Each row is where one point has got to under a steady rotation. How many ticks took it there?
The counts run from 0 to 563.
[158 120 103 121 178 153 153  83  96  93  81 113 134 153 151 127  96 166
 146  94 101 153 102 111 114 147 116 124 109 139 106 113 137 171 151 105
 135 112 156 140 154 104  64 114 148]
426
[132 128  82 126 144 125 144  50 110  96 126 153 120  98 116 141  77 118
 152 102 151 151 105 123  88 101 142 171 149 165 129 107  97 156 141  86
 131  98 123  92 102 116 121 151 134]
96
[104 129 165 160 119 132  82 125 120 121 161 135 108 130 112 149 161 127
  90 106 130 118 101 132 109  98 176 122 122  79 128 125  82 104 147 126
 119 112 105  89 112 146 188 131  61]
491
[ 70 101 106 126 109  97 164 133 156 118 105  86  84 165 145  85 147 140
 118 128 126 161 160 127 126  89 132 110  83  94 130 112 120 100 164 129
 122 139 138 120 139 186 140 120  95]
83
[ 81 127  84 117  94  91 147 181 144 179 166 109 114 127 149 137 119  97
  95 108 155  96 150 112 100 118 105 134 105 147 129  91 127 105  91 134
 139 142 147 142 155 165 100 112 121]
449
[ 88 131  82 126 115 132 149 118 150 120  92  82  86 135 144  96 165 146
 129  94 137 138 103  71  92  70 110 143 112 112  96 113 106 132 128  95
 141 105 153 115 122 167 132 150 145]
339
[ 65  85 114 114 139  98 175 130 155 122 184 134  77 137 146  89 129 110
  89 124 158 121 150 121 121 140 141 122 105  89 114 105 127  96 148 114
 115 128 143 106 138 185 152 143  89]
80
[116 135 168 150 164 129 139 153 141 137 122 101  78 131 133 106 174 143
 115 149 150 126 133  93 159 152 165  72  98  67  95 167 142 128 120 171
 128 105 148 131 154 136 127 115  87]
410
[156 154 172 118 132 161 121 140 157 155 111 112 117  94 129 136 141  88
 129 139 149  82 124  88 131 127 143 136 148 108 102 176 170 130  63 135
 128  81 143 144 106  87 143 111 154]
147
[128 129  80  88 118 114 118  92 119 127 130 107 137 169 111 134 111 129
 112  98 138 165 119 158  70  81  93 124  90 143 105  84  96 135 148  94
 119 167 137 117  98 172  94 137 134]
345
[ 99 156  70 104 139  98 122  97 130 130 142 119 114 145 120 127 106 105
 111  88 168 160 114 132  68  78 107 150 111 135  99  82  88 129 127 108
 119 137 156 106 112 167 103 143 125]
343
[158  92  98  97 126 132 154  69 103  97 116 127 113 103  99 147 110 144
 161 157 134 170 146 136 113  96 104 110 119 162 107 138 121 154 145  99
 158 162 106 110  77 125 104 167 152]
100
[128 109 105 157 115  93 127 139 128 108 163 120 114  92  93 168 107  90
 172 199 141 134 134 128 123 104 127 145 154 155 146 126 108  97  95 140
 148 145  87  89 118  82 140 120 136]
360
[175 138 175  99 164 174  76 124 121 113 145 111 124 175 111 132 162 139
  99 100 114 118 100 130  99 136 127  86 122  86  63 124 128 139 132  90
 122 141 142 130 101 120 136 131 141]
267
[140 152 108 109 182 147 159 130 110 134 141 160  98  98 132 134 133 134
 157  94 187 115 154  87 115 153 144 100 148 134  64 118 164 181 114 116
 153 104 164 122 132 128 129 160 137]
183
[111  95 142 151 134 114  97 109 141  87 167 104  99 158 117 121 122 128
  84 139 111 125  78 138 116 131 152 136 106  81 136 126  75  76 146 114
 104 131 105  89 118 127 147 125  90]
494
[160 157 152 143 190 130  79 133 125 106 165 123 123 159 102 169 108  94
 129 144 136 146 118 151 107 139 163  91 120  82  93 112 122 110 118 143
 104 135 157 102 142  89 119  73  98]
272
[108  98 126 136 133 138 183 119 124  79 126 144 121  92 136  94 175 139
 175 136 124 153 174 123 127 117  89 133 154 113 124 124 163 147 139 101
 149 119  91 109 116 135 186 168 157]
216
[176 141 140 106 130 120 121  94 130 155 115 133 145 105  93 156  52  85
 136 162 162 129 118 141 142 156 141 135 141 165 143 171 144 132  90 156
 113 121 132 143 100  92  77 114 136]
396
[ 86  79 116 121 130 129 164  75 118  90 169 145 134 143 164 117 101 123
  94  81  98 144 139 153  99 138  99 154 104  99 141  81 132 128 167  82
 110 127 124 114 134 157 123 128 104]
459
[141 127 122 140 144 140 148 185  91 129 114 159 125 106 130 154 148 155
 191 121 131 106 189 127 126 155 153  90 168 158 115 112 166 150 136 128
 164 121 107 133 146 107 170 145 137]
437
[101  71 124 133 136 129 182  69 122  70 125 128 130 137 155 104 125 133
 127 111  88 174 159 155 110 105  99 139  92  90 146 100 140 136 172  95
 122 127 123 114 133 153 123 114 105]
461
[ 78 109  84 110 112 112 152 154 149 129 132 104  83 146 130  71 147 152
 111 100 141 101  97  90 106 132 123 159 134 133 113 105 105  94 134  88
 124 112 125 115 117 179 154 184 156]
336
[168 128 149 158 128 130  88 168 114 120  88  87 145 165 119 167 116 145
 145 158  81 128 124 148 134 134 144  91 105 129 150 133 125 105 133 166
 125 140 116 140 153  85 105  63 115]
277
[128 120 105 146 156 136 164 135 119 104  98 147 137 117 153 141  67 106
 175 114 114 107 154 114 113 141 170 157 168 154 146 101 179 116 130 115
 123  85 139 130 157  76 147 100 149]
60
[110 139 122  92  71 125  99 137 160 160 137 129 131 137 117 141 112  83
  88  95 138  83 126 134  79  79 138 161 146 143 132 107 122  87 111  98
 110 129 126 127  79 154 175 129 144]
229
[196 119 181 138 146 174  92 111  84 107 102 136 150 134  98 168 124 167
 150 133  90 126 122 146 130 152 164  84 139 129 120 152 131 149 157 127
 134 119  97 127 115  84 137 124 110]
22
[175 138 147 114 173 148 113  91 113 104 172 147 137  99  97 127 134 117
 139 134 151 135  85 123 118 182  82 144 166 136  88 147 123 151  97 108
 126 121 103 111  95  98 110 174 174]
511
[135 122 112  92 146 126 152 175 118 138 139 112  83 156 123 132 148 157
 138 135 147 126 187 121 122 132 129  42  95 122  68 109 153 127 136 117
 158 176 157 139 135 150 120 130 132]
188
[196 126 175 111 136 163  84 102  82 120 119 137 158 160  96 162  97 158
 126 126 102 133 107 178 121 165 147  91 122 144 121 138 120 131 161 123
 120 152 108 134  97 102 106 129 119]
20
[119 157 120 134 174 112 126 152 104 122 130 153 168 174 135 124 104 114
 152  89 135 165 166 190 106 163 131 113 128 118 138  75 145 120 157 160
  94 128 148 137 164 133 119  84 108]
52
[172 152 137 116 138 125 119  94 134 143 101 125 141  97 103 156  54  83
 150 162 161 135 113 130 137 139 145 145 147 158 137 166 144 135  92 160
 107 106 135 133 108  76  88 106 135]
395
[105 148 154 130 112  87 114 146 156 149 157 121 114 121  88  88 163 108
 114 159 182 139 120 151 147 150 115 130 143 111 140 158 107  87 116 181
  97 130  87 120  96 162 161 160 118]
0
[ 72 118  84 122 113 100 150 163 144 135 141 119  83 141 134  80 139 144
 111  95 154  94 106  96 108 146 126 156 151 145 123 110  98  91 132 109
 122 114 121 113 123 175 163 185 145]
335
[ 92 162  73 126 137 114 140 102 142 129 112 104 103 128 130 118 140 115
 130  87 164 157 111  93  79  60 119 156 114 111  95  97  99 140 122 113
 138 111 166 107 125 159 127 138 125]
341
